Here are the same points, seen from different sides; a view may also be mirrored.
A view may leave some points out, and in a few views one point is out of place. Which views, in the order they come, and which point in each? Write - if none.

Scene 1 (5 views)
A:
  k_636 30, -28, -14, -41
  k_737 33, -26, -41, -12
  k_657 15, -28, -43, -22
  k_845 31, -12, -45, -5
  k_887 25, -26, 7, -43
  k_898 36, -7, 2, -37
  k_41 24, -30, -46, -20
B:
  k_845 -6, -26, -47, -11
  k_898 -21, 1, 11, 4
  k_41 0, -19, -28, -26
  k_737 -11, -27, -34, -21
  k_657 4, -10, -28, -24
  k_276 -21, -31, -33, -17
  k_901 3, -12, -27, -22
C:
  k_276 9, -4, 33, -19
  k_898 -27, -5, -12, -13
  k_479 -15, 1, -4, -12
  k_737 5, 1, 37, -10
  k_845 12, 17, 38, -14
  k_657 -9, 8, 34, 4
  k_901 -7, 9, 32, 4
  k_41 -1, 2, 36, 1
  k_636 -15, -8, 1, -6
D:
  k_845 5, 32, 10, -51
  k_479 9, 26, 61, -62
  k_901 -11, 30, 28, -69
  k_636 1, 36, 59, -66
  k_898 4, 28, 77, -62
  k_657 -14, 29, 24, -67
  k_276 4, 47, 23, -49
  k_41 -9, 38, 23, -65
  k_887 1, 27, 76, -59
E:
  k_737 0, -50, -1, -15
  k_276 6, -41, 2, -17
  k_887 55, -58, -2, 10
  k_636 33, -55, 1, 9
  k_845 -6, -44, -17, -17
  k_41 -1, -60, -1, -6
  k_898 54, -57, -5, 12
  k_479 40, -50, -8, 10
  k_657 0, -67, -9, -4
Views with a point moved: A
  out of place in A: k_898
